A state moves one step at a time under one of 6 hidden systems, and each row is a state written as 20 numbers. Each run below is a few steps of one system.
seq 1, J_305 (11 x 20):
[[-11 -16   9   7   0  -2  13   8  -1   7  -6 -17   8 -32  13  -7   8  -4
   14  11]
 [-17   0  -9  -8  13  -9  -3  -1   5 -22  -8  -3  -3  12 -17   8   8  -7
   25   5]
 [ -4   3  13  20   6  -2 -12   7 -11   9  -7   5 -10   4  24  -6   7   6
   22  -3]
 [-14   5  -6   3   1 -26  -3  18  14 -12   0  -7  -2 -14   1   2  -2  -6
    0 -19]
 [ -1  14   7   9   3 -15 -22 -10  -3 -10   7  10   8  19  -2 -16   0  -1
    3   1]
 [  8  -8   8   1   1 -18   4   6   5   4  18  14   1 -11  24  -7  -9   2
   -1  -6]
 [-18  10 -10 -10  11  -9  -4 -11   4 -13  17   8   8  -5  -3  -2   6   4
  -18   1]
 [ -1  -6  -2   3 -11  -9  -2 -12 -21   9  19   9  14   8  11   5   0   4
    2   8]
 [ -5   5  -8 -16  -4   7  14   9   7  -4  19   1   9   0  15  10  -1  12
   -4 -10]
 [ -9   7  -1  -1  -7   9 -16  -6  -1   9  18  -8  16   2  -8   7  15   4
   -9   8]
 [ 15 -12  -2  -7 -14   3  -1   5   2  11  17   6  -2  12  -1  22  -2   3
    2  -4]]
seq 2, J_80:
[[  5  -6   0   8  -4   4   0  -2 -12  15   2   8  -4  -4  11  -8 -11   0
    6  10]
 [  0  -2   4 -10  -5   5   7  -1   0  -2   6  -3  11 -13 -14  -2  -1  -5
  -13   6]
 [  7   0  -9  -4   0  15   2  -7  -2   2  -6   1  -4  16  -4   5  -7   4
    6   3]
 [  1  -6  -4  -1  -8   3   8  12  -8  11  -7  -8  -4 -15   5  -1   1  -1
    1   0]
 [ -4   7   7   2  -1  11   2  -2   5  -5  -9  -7   4   3 -13   0   5   2
  -10  -2]
 [  9  -7   4   6  -2   3  -4   3   1   7  -9  -4  -5   8   0   7   0  -2
   16  -1]
 [ -3  -6   6   3   5  -3   4   4   1   0 -11  -2  -8 -16  -2  -6   7  -3
   -6   2]
 [ -9   1   2   8   1  -1  -6  -9  -2  -4  -5  -1   1   8 -15   8   3  -3
    1   2]
 [  4 -10  -3   2   4 -11   5   2   2  -3  -9  -2  -4  -1   4   2  -5  -5
   14  -1]
 [-17   4   1   5   8  -1   2  -4  -2  -6  -6  -1   1  -9   1  -8   4   1
    0   5]
 [ -7   0  -3  -3   3  -5  -4  -3   4  -7   5  -5   8   7  -5  10   4  -2
   12  -1]]
seq 3, J_323, 11 rows:
[[ -9   0  -2  11  21  -1   1 -19  -5   2 -15   3 -10  -9  -3  17  -3  -2
   -6  -8]
 [ 13 -13   6  10  -7 -13   2  -1 -12   5  -9 -10  10   7  11  12   1  -3
   17  -8]
 [  5   8  13  -2  11  -4   9   5   0  -3   2  11   1 -13  16  -9 -16  -3
    7 -10]
 [  3  -1  14  -3   3   4  -9  -1 -10   2   2   7   1  -2 -15  -2   1 -13
   18  12]
 [ -4  -9  -9 -10  -3 -13   8  11   4 -15   3   7  -6   4  -2  -5  -4  -2
   12   5]
 [-11   7 -13   2  -3  -3  -3   3 -19   4  -4   9 -12  -8  -7  -7  -5  -4
   -7   4]
 [ -5   6  -5   3  -8 -15  -9   0  -5  -7   0 -12  17   6  -3  -9   6  -2
    1   1]
 [-15  11  -8   3   8   2  -5  -3   3  -2   9   5   1   3  16  -9  -1   9
    4   2]
 [-10  -2  -1   4  -1  -3 -16   0   3  11  14  -3   2 -11  -3   8   9  -4
    1   5]
 [ -1  -1  -6  -1   2 -12  -6  -4   9  -6  12   5   2  10  -1  14  -2   2
   -3 -11]
 [  5   4  -3   3 -10   4  -6   4  -8  14  11   8  -3   5   8   4  -5   6
   -6  -6]]
seq 4, J_323, 11 rows:
[[ -7  -1  17   7 -11   1  -9   4 -20  12  12   1   9  -7   2   7  23   2
   -2   3]
 [ -4  -2  -1   4   1 -10   0  -7  29  -9  15   1  10   4  -1  -2 -23  -2
    0  -3]
 [ 10   5 -14 -14   8  12 -12  -2 -15  15   7   9 -12   3   3   9   8   3
    2   3]
 [ -7  -5  13   1 -20  -7   8  15   5  -7  10  -3  10  -2  -8   6   7   2
  -12  -9]
 [  5  12 -10   5   5  13  -7 -11  11   4  -2   5  -6  11  -4  -7 -23   2
   -7   1]
 [ 12  -4  -1 -12  -4   5  -5  11  -3   7   0 -11   2  -1   4   2  28   6
   -2   3]
 [-13  -2  12  10   1   4  12  -2  17 -10   1   7  -2  -2  -4   2  -5   6
  -17  -5]
 [ 17  -7 -11   4   2  10  -9 -13   0  16  -9  -9  -5   6  -4   4  -4  -2
    1   7]
 [  9  -4   6 -12   3  -4  16   7   1  -8  -4  -5   4  -4  12   5  14   6
   -7 -10]
 [ -5   2  15  15   0  16   8 -10   0   4  -6   6  -1  -1  -6   0 -16   0
   -4   2]
 [ 20  -9  -6 -10   4   0   0   1   6   2  -9 -15   3   0  -1  -2   0  -6
   15   6]]
seq 5, J_806, 11 rows:
[[  8 -20   6  10   2 -13   0  -9 -13  11  -6   5  -5 -14  -5   3 -13 -17
   15   9]
 [  0   4  -3  -6   9 -10   1  -1 -21 -11 -17  15 -16  -4 -16 -10  -5 -12
    3   4]
 [  5  -4  -6  -6 -13   3  -8  12 -15   6  -3   3 -11   6 -23   8  -1 -12
   18   6]
 [  3  -3 -22 -13   0 -19  -2  13   4 -10  -5  -5  -7   1  -9  -1  -7 -11
   17  -2]
 [ -6   0 -12 -12   6  -3 -12  10   4  -8  -3  -3 -14   6 -15  11  24  -1
    6   1]
 [  0  -9  -4   2  -2 -15  -8   4  14  -7   2  -9   2  14  -8  24   4  -4
   14 -12]
 [ -8   6 -12  -3  15 -21 -15  -7   2  -9   6   1   1   9   8  12  13   2
    5 -10]
 [ -7   2  12  -5   2  -9  -9  -6   0  -7  19   4  14   7  -6  21  18   0
    0  -7]
 [ -4  12   0  -3   5  -8  -4  -9   7  -7  22  10  13  15   6  13 -11   3
    2 -14]
 [ -5  10  -5 -13   3  -1  -4  -5  -2   3  27  10  10  -3   9  10   7   8
  -15  -6]
 [ -2  10   8  -5 -11   5   9   1   9  -7  19   4  17   8   2   6  -3  11
  -20 -13]]
seq 6, J_755:
[[-16  -3 -13 -11   0  -2   7   2  -2 -12  10   7  -1   5   0  -1   7   6
    4  11]
 [-13   3 -18   6 -10   1  -5  -1   8   8   8 -12   5  -2   1   6  -4   5
   -9  -3]
 [  2   5  -3  -2   3  -5   5   1  11 -15  -8  -7   3  16   1   7   2   6
    0 -15]
 [ -7   0  12   4  -2   6  -2   8   6   2   9   0   2   5  13   0  15  12
    3   0]
 [  5   3  10   7  -1   6  -3  -6  15   5   9   3   4   2  -3   7 -11   1
  -12  -9]
 [ 14   4   8 -11   1   1   3  -1  -7  -7   1  11  -1  13  -1   1   7   5
   -9  -5]
 [ -2  -2   9   0 -13  11   9  10  -4   7   7   3   1 -11   1  -7   2   5
  -11   4]
 [ 10   8  -1  -2   0   6   1  -7   6  -2  -4  -3   7   2  -7 -13 -15  -2
  -11   0]
 [ 14  -6   0 -14  -2   6   7   2  -6  -2  -3  -6   6   5   2  -4  11   2
    5   9]
 [ -4  -9   1   4  -1  18   7  -2   8   9  -3  -4  -4 -10  -2  -3  -4   3
   -3  13]
 [ 16   3  -7  -1   8   4  -5 -11  -3   6 -17  -8  -3   2  -3   0  -3  -3
   -4  -2]]
seq 7, J_952 (11 x 20):
[[-12  14   4  -2   8  -3  11   2  30 -18  10  -1  10  -4  10   1 -10   8
  -19 -22]
 [ -5  25 -14  -2   2   4 -31   6 -11   8   1  -9   2   2 -11  -9   4  -8
   15   4]
 [ 15 -15   7  -9  -5 -14   6  23  19  -5   9  -3  -1   2  20   2  12   6
    9  -9]
 [ -8   2  -7  23   0  -6 -23  -9  12   5  -3   3 -14   5  -8 -14  -3   0
  -15   7]
 [ 24 -17   1  -9 -11 -11  -4  -3 -17   9   6  -2  10   5  -2   9   8  -7
    8   6]
 [  3  -3   9   8   0   7  11  -6   9  -5   2  19 -10  12  11  -7  -7  15
  -20  -2]
 [ -2   2  -7  -3  -6  13  -8 -11  -9  15  11  -4  10 -11 -16   1  -9  -8
   -3  14]
 [ 20   2   7 -19   6   6  12   3   5  -9  -2   1   3   8   2  10   4   5
   -6 -13]
 [-11  12  -5   6  -6  17  -2  11   0   8  -5   0 -11  -9  -4 -15  -6   3
  -10   5]
 [ 14  -6   4  -7  -1  -6   1   1   9   1  -3 -19  15 -11  -9   4  -1 -11
    4  -2]
 [  8   6   9   5   8   8   0   5   2  -7 -20   4 -15  13   0  -9   5   6
    2  -3]]
seq 8, J_952:
[[-39  11  -9   9 -11   2   4  -2 -21  -2   2   7  -2 -14 -25   9  -8  -7
  -13   2]
 [  6  10  -9 -21   4 -17  18   0 -10 -20   0  -9  27   4   8   4 -14  -7
   18 -14]
 [-24  22   6   2  18   7  -5   6   6 -12   3   8  -4  -1  19 -24  14  14
    6   4]
 [-19 -11 -14   3 -10  -7 -13   8  17   5  16 -21  10  -1  -7  16  10  -4
   19   7]
 [ 14  -1 -19   1  14 -23 -11  -6   3  -4 -10   1 -13  17  18   7   7   8
   -2 -16]
 [-11  -3   7  17 -16 -12 -12   7 -21  15  13  11  -3  -9  12 -10  11   4
   -9   5]
 [  6  -7   7   8 -10 -14  -2 -15  14  -3  21   2  22  16  -2  11 -19  -2
    0  -5]
 [ 13  13  -7 -12  15  11 -15 -10  -7   8  12  21  -9  13   9  -7  -3   5
    2   7]
 [ -2  -8   1 -11 -15   6   2  13   9   9  26   6   0 -13  -3   8   9   4
  -18   4]
 [ 13  12 -17  -4  -7  -4  -9  -5  10  -4  -2  -6   3  12 -16  -2 -14  -1
  -22 -11]
 [ 25   8   6 -11  -7   7  -5  12 -15  10  -1  -2   4  -3   9 -23   7   1
   -3   5]]
seq 9, J_305 (11 x 20):
[[  4 -32  10  18 -15 -21   0  -4   9  12  10 -16  20 -19   9 -10  -4 -10
    8  17]
 [  1   0  -7 -26  30  -6   7  -9  17 -29   0   9  -5  16   1   9  12   4
   11  -1]
 [-19  -1  20  26   3   0  -8  -6 -22  15   1   8  -2 -11  18   3  20   8
   -4   3]
 [-10   2 -16  -6  -6 -22  10   7   2 -12   5  -5   8   0  -4  23 -19  -9
    9 -22]
 [  3  30  14  -3   3  12 -18   0 -10  -1   7   3  15  15   6 -20   7   7
    4   0]
 [  2 -18   6   0 -15 -12  -2  17  12  11  26   6   0 -20   2   1  -5  -7
    0   2]
 [ -5  11 -21 -13  16   4 -11 -14   8  -7  10  13  -9  15  -7   4   1   7
  -10   2]
 [  9  -9  -2  10 -15  -3  -1  -3 -23  21   4   2   1  -3  17   1   7   8
  -15   0]
 [ -5   1 -11 -10 -11   3  19   4  15 -14   6  -8  10   6  -8  10  -9   5
  -13  -9]
 [ 10   5   9   1   2  19 -12 -16  -1  12   6  -8  17   8  -2  -2   6   3
    1  12]
 [ 13 -19   6 -12  -5   3  11  11   4   6   6   4  -9 -10  -4  19   5  -2
    0  -3]]
seq 10, J_80 (11 x 20):
[[  0   6  12   9   8 -12  -7 -14   6  -6   3  -8  22   0   6 -10  -6  -5
    8   0]
 [  1  -1   8 -12  21   0   1  -8   1  -5  12  12   4  -4  10   4   3   0
   18   6]
 [-14  -1 -20  -9   8  -2  -2  -2   6   2  16   8  -9 -11   0  10  -1   1
   -5   2]
 [ -1  14 -20  -6  -5 -13  -4   3  -8  -6   3   0   3   8   0   1  -5   1
   -9 -12]
 [ -1   8   6   3  -9  -2   8  12  -2  -5   6   5   6  10  17  -9  -9   8
    4 -10]
 [  2   3   8   1  -3   7  -9   4  17   5  18  -1   9  -3   8 -13   1   5
   -3   5]
 [ 17  -1   0 -14   4   2 -10  -3  -3   6  12   8  -1   4  -1   2  12   3
   -8   4]
 [  6  -9  -4  -1 -10   1   9   0  -6   7   6  14 -11   1   2  10  -4   6
  -17  -3]
 [  7   4  -4   9 -14   2   0  -4  -2   9   0  -4   7  -2  -4  -6 -19  -2
  -16  -4]
 [ 17   6  14  -4  -4  12   5  -1  -9   5  -3   0  11   3  -1  -8  -9  -2
    5   1]
 [  3  -7   8  -4  -1  23   8   4   5  10   3   4  -6  -9  -5   1  -2   1
    4  11]]
seq 11, J_806 (11 x 20):
[[ 11  -3  -1  -5  -8   0   1  10  10   4  -2 -24  14  -7   2  -6   5  -1
    4   1]
 [ -3  -3   5   3  13   6   5   3  17 -10  -8   1  -9   5  11  -9   8  10
    6   2]
 [ -4 -11   6  15   3   4  -8  -8   9  13   0  -4  -6  -9  -2  10   2  -2
   -2   4]
 [ 11  -1   5   5   8 -13   4 -12  -8  -4 -14   2   1  -1   3   0  -4  -4
   -7  -8]
 [ -6   2   7   6  -5   0  -4   3 -20   3   0  11  -3   3   1  -5   5   1
    6   7]
 [  2   1  -1  -3  -3  -2  -3  -1   2  -1   6  -1   8  -6 -12  -6 -15 -11
    8   7]
 [  8   1 -10 -16   9   7   4   1  -1  -3  -4   8 -12   3  -2  -2   0   1
    2   4]
 [ -8 -10  -4   3 -12   0   4  12   3   2   0  -1  -8  -2  -8  11   2   0
   -1  -1]
 [  1   8 -11   3   2  -8  -7   0   3  -3 -10 -12   2   4  -2  -3  -2  -1
   -1  -8]
 [  4  -3   5  -4   3  -2  -4   4  -4  -1   0  -3   3   4   6   3  18   3
    9   2]
 [-10  -4   6   7   3  -5  -1  -2  12  -7   6   3   2   1  -2   3  -5  -2
    9   0]]
seq 12, J_755:
[[  5  10  -2   9  -5  -3 -11   0  -9  -6 -16   3  -9  18  -9 -13   2   2
  -10  -2]
 [ 14 -10   5  -3  -8  -9   7  18   3   4   2  -4   2 -10  17  -8   0   1
    7  -4]
 [ -7  -3   9   5  11   1   0 -18  12  -7   4   3   7  -5  -6 -10  -3  -2
   -6  12]
 [ 12  -6 -10  -1  -8  -1  -3 -11 -16   9   2  -1   5  14   1  10  -1   1
    3   3]
 [ -8  -4  -5  -6   6   6  19   5   0  -2  -5   4 -10 -14   6   7  -3   3
   -2  -3]
 [ -9  16   0   7   4   4 -12  -5  -6   1  -8  -9   7  -3  -4  -8   4  -1
   -4   1]
 [ 11  -5   5  -2  -6  -3   2  10   3  -1  -3  -5   3   7  -2   7  -6  -5
   19  -5]
 [ -6  -2   0  -4  14   5  -4  -1  10  -1   7  11 -11  -7   3  -4   4   2
    3   8]
 [  3  -3  -5   6  -6  -7 -11  -6  -5   9   1  -5   0  -2 -10   8   4  -4
  -11  -1]
 [  1  -4  -2   1  -2  -8  11   7  -3  -9 -10   6 -10   6   4  -2  -5   2
    3  -6]
 [ -7   5   1   4   4  -3  -5   1   0   4   6  -2   6 -12  12 -12   3   2
    0   4]]

Which system made each of these runs?
seq 13 (2 x 20):
[[  0  -3  -6  10   0 -13   5   4  -5  -2 -19  -6  -7  -1  12  -2   0   3
   -2 -11]
 [ -5   6   7   7  -1 -10   2   0   5 -15  -8  -8  11   4  -3 -12  -1  -2
    1  -4]]
 -> J_305
seq 14 (2 x 20):
[[-10  10 -10   0  -3   9  -2  19  10   4   2  -5  -6  -8   4  -8 -14  -1
   15  -2]
 [ 13  -1  -1 -11  10   3  -5   7  15   3  -6 -12  -5 -14  -3  -2  12  -3
   -6  -2]]
 -> J_806
seq 15:
[[ 21  -5  11  -5   5   7  -1 -19   8   2   6   1  11  10  -2   2   5   6
  -18   3]
 [  7   5  -2  -3 -10  29   1   3  -7  15   1   4  -9   6  -6   3  -2   7
   -9   4]]
 -> J_952
seq 16, 2 rows:
[[-11  14 -12  14   7   7  -8 -15  -7  18   7  -2   7  -3  21  10 -13   8
   -2 -10]
 [ -1  10  11 -11   9  -5  10   1  -4 -15  -5  -3  11   2  -8  25   3  -5
    6 -23]]
 -> J_755
seq 17 (2 x 20):
[[-20   1   4  -2  -6   8  -7   5  10  -9  12   4  -3  13 -19  12  15   5
   -3   4]
 [ 10  -2  -2  13   0   5 -15  -7   2  23   7   1  -4   7  10  18  -9   4
    6  -8]]
 -> J_305
seq 18, 2 rows:
[[  0 -26  12   4 -10  13   2  12  29   9   7 -11  -4 -15 -10   3   7  -3
    5  16]
 [ 18  -9 -14   2  12  -2  -2 -15   6  -2 -28  -5 -19  11 -18  12  -3  -5
  -10  -4]]
 -> J_952
seq 19, 2 rows:
[[ 13  -2   3  -7 -14   2  -6  16  -6  12  11  -4   4  -3   5  -2  13   3
    0   1]
 [ -8  -5  -4   0  -7   8  -1   5  21  -2  12   5  -8   6 -11   7  -2   6
   -9   1]]
 -> J_305
seq 20 (2 x 20):
[[  9   6  -5  -5  11  15  -8  -8   0  16   0   2  -7 -12   1   4  -2   0
  -10  -1]
 [  8  -1   7  -3  -2   0   4   4 -11  -4 -19  -4  -5  -2 -17   5   9  -7
   -5  -4]]
 -> J_755
seq 21 (2 x 20):
[[-13   0  16   4 -24  -3  30  15 -20 -13  -3   5  11   0   0  -1  -9   2
   -1  -9]
 [-13  14  -5   3  18   4   4 -18  12 -12  -1  -6  17  -4   3 -17 -27  -5
   15   8]]
 -> J_952
seq 22, 2 rows:
[[-10   5  -1 -11   9   4  14   2   1 -10   7   4   6   2  13  11  -4   5
   16  -7]
 [-15  12   3   2   2   3 -15   4  -7   7  10  -6   9 -10   1   3  14   0
    5   2]]
 -> J_305
seq 23 (2 x 20):
[[ 14 -13  -2  -1  12   2   4   0  22  -3  -5   8 -18   5   8  -7  -6   5
    3   5]
 [ -5  -6  -3   8  13  -6  -1 -12  -2   0 -16  -4  -8 -11   2  -2  15   3
  -16   3]]
 -> J_305
seq 24 (2 x 20):
[[-13  -3  -1  -9  15  10  11 -14  -8  -2   1   7  -1 -14  -8  12   6  -1
   -4   8]
 [-14   7  -8  -9  -2   5  15   5 -10 -10  -7  -2   1   1  -8  16   2   2
   -1  -9]]
 -> J_952
seq 25:
[[-10  -1  -3  15   9  11  23 -17   8  -7 -14  12 -12  10  13   1 -22  14
  -13  -6]
 [ 23  -9   0   1  -2   8  -7  -2 -13  26 -14 -23   7 -18   2   1   8  -8
    6   6]]
 -> J_323
seq 26, 2 rows:
[[  7  -2  -6 -13  12  12   4  -5  18   3  10  -3   4   4   5  18  -8   2
   13  -3]
 [-11  -1  -5  -1   9  -6   8   3   5  -2   4   6 -10 -12  12  15   5   7
  -14 -16]]
 -> J_806
seq 27 (2 x 20):
[[-18   5 -28   6 -10   2 -17  21  22  -3   3  -9 -13  11   2 -24   1   9
    9  13]
 [ 14 -20 -10 -11   7  -1  -6 -10  25   1  -5 -30   9  -4  -9   8  24  -2
   -6  12]]
 -> J_806
seq 28:
[[ -6 -14   4  -6 -15  -2   1   0  -8  -7  14   7  10   7 -18 -11   5  -6
   10  27]
 [  6 -22 -22 -12  -2   1  15  -9   7  -7  -4  -6  -1   7   0  -6   3   6
   -2  21]]
 -> J_80
seq 29, 2 rows:
[[-12 -10   4  19   5 -12  -8   0  16   3   9   9 -11  -4  12   0  -5   2
    5  -1]
 [  1  -8  -5   1   4 -18 -17 -12  -8   3  10   9  -1   4 -10  13   0  -9
    5   3]]
 -> J_952
seq 30:
[[  3  -1 -23 -19  -1   0  -1  10   4  -8   4   8 -13   2   2 -31   6   6
   -9  20]
 [-24  -1  -7   3  -8   1   0  -7 -12  -3   0   0   2  -8 -15  -5  21   5
  -29  14]]
 -> J_323
seq 31 (2 x 20):
[[-14   1   7   1   6  -4   3  16  -5  -7   9  13  -3   4  24 -13  -1   5
   35   5]
 [-12   3  -4   1   9  -6 -19 -13  16  10  29  -2  12 -20  -8  12 -10 -10
   -3   1]]
 -> J_755
